In the data rows, the value 500 means zero.
Here are some numbered points:
array([409, 524, 444, 460, 423, 248, 618, 455, 575, 658, 443, 217, 588, 440, 478, 624]) 0
array([374, 546, 499, 592, 595, 737, 585, 496, 502,   0, 531, 999, 605, 367, 501, 163]) 1
array([588, 416, 472, 513, 453, 696, 437, 346, 363, 552, 431, 562, 288, 457, 453, 451]) 2
array([658, 466, 428, 232, 622, 799, 348, 629, 573, 493, 558, 328, 302, 522, 597, 714]) 3
array([357, 567, 441, 355, 356, 357, 536, 653, 468, 572, 516, 387, 622, 494, 688, 560]) 4
array([380, 468, 498, 593, 383, 558, 516, 467, 594, 484, 538, 584, 497, 380, 446, 553]) 5
array([397, 816, 681, 496, 690, 700, 511, 336, 383,   0, 865, 999, 752, 643, 613,  46]) 6
array([431, 609, 489, 455, 457, 355, 611, 598, 432, 348, 564, 437, 490, 539, 543, 533]) 7
array([643, 243, 517, 485, 632, 554, 427, 524, 802, 584, 184,  83, 409, 489, 335, 429]) 8
array([557, 639, 586, 461, 477, 724, 359, 700, 607, 583, 438, 424, 538, 986, 610, 465]) 9
array([600, 517, 573, 434, 500, 669, 473, 692, 493, 530, 436, 368, 504, 864, 566, 386]) 10
array([566, 584, 512, 513, 411, 626, 559, 397, 405, 607, 525, 532, 468, 502, 370, 516]) 11
array([569, 513, 641, 507, 528, 728, 413, 661, 513, 460, 416, 437, 537, 962, 524, 413]) 12
array([590, 513, 522, 525, 491, 650, 478, 461, 408, 591, 462, 479, 472, 661, 372, 400]) 13
array([362, 505, 459, 409, 516,   0, 668, 697, 531, 627, 702, 237, 609, 344, 493, 863]) 14
array([411, 468, 448, 553, 571, 711, 638, 459, 481, 229, 423, 929, 625, 293, 444, 334]) 15
array([418, 470, 535, 510, 529, 651, 623, 308, 510, 394, 483, 700, 596, 369, 612, 485]) 16
array([502, 608, 530, 545, 535, 569, 439, 335, 460, 409, 603, 881, 513, 332, 528, 490]) 17
array([719, 598, 446, 498, 515, 586, 372, 641, 352, 441, 534, 491, 486, 934, 344, 423]) 18
array([331, 503, 499, 552, 426, 498, 534, 460, 511, 453, 512, 653, 587, 342, 467, 409]) 19
array([791, 309, 563, 332, 496, 331, 618, 554, 743, 598, 458,  34, 331, 651, 650, 774]) 20
array([398, 551, 492, 398, 470,   0, 594, 646, 535, 593, 646, 266, 602, 408, 635, 824]) 21
array([524, 486, 543, 500, 523, 712, 459, 551, 523, 527, 456, 430, 489, 662, 471, 558]) 22
array([407, 499, 442, 631, 695, 555, 523, 503, 627, 575, 421, 569, 544, 386, 487, 410]) 23
array([490, 461, 541, 579, 521, 634, 412, 427, 458, 584, 460, 391, 337, 382, 405, 430]) 24
array([765, 402, 550, 430, 498, 688, 438, 567, 523, 604, 376, 425, 430, 946, 543, 413]) 25
array([486, 473, 491, 517, 460, 623, 523, 427, 488, 573, 379, 463, 392, 380, 447, 475]) 26
Which three points above are nearest to each new point? Their numbers follow each, smallest number first.
array([526, 456, 505, 489, 498, 471, 526, 396, 595, 613, 373, 398, 357, 340, 448, 465]) 5 24 26
array([376, 534, 507, 573, 645, 815, 604, 481, 550,   0, 546, 999, 612, 338, 488, 139]) 1 6 15
array([637, 629, 585, 475, 372, 806, 321, 487, 384, 504, 452, 585, 516, 763, 190, 400]) 11 13 18
array([579, 532, 549, 596, 472, 711, 412, 525, 334, 611, 564, 475, 493, 696, 387, 469]) 11 13 22
array([766, 255, 473, 317, 497, 215, 436, 770, 747, 533, 532,  26, 334, 583, 962, 992]) 3 20 21
array([475, 612, 543, 536, 273, 210, 450, 365, 532, 553, 535, 265, 690, 420, 381, 629]) 0 4 7
array([602, 469, 594, 601, 609, 731, 356, 366, 423, 499, 358, 387, 352, 465, 383, 454]) 2 24 26
array([401, 428, 457, 360, 347, 518, 523, 439, 441, 576, 532, 456, 487, 369, 444, 408]) 5 19 26
array([381, 563, 440, 365, 472,  68, 525, 712, 601, 519, 569, 360, 598, 480, 729, 732]) 4 14 21
array([378, 495, 395, 650, 464,   0, 645, 760, 491, 335, 743, 778, 592, 389, 471, 639]) 7 14 21
array([393, 590, 532, 450, 408, 406, 523, 482, 481, 494, 489, 523, 566, 336, 459, 504]) 5 7 19
array([554, 497, 430, 507, 441, 640, 360, 501, 474, 504, 490, 296, 303, 489, 482, 443]) 2 24 26
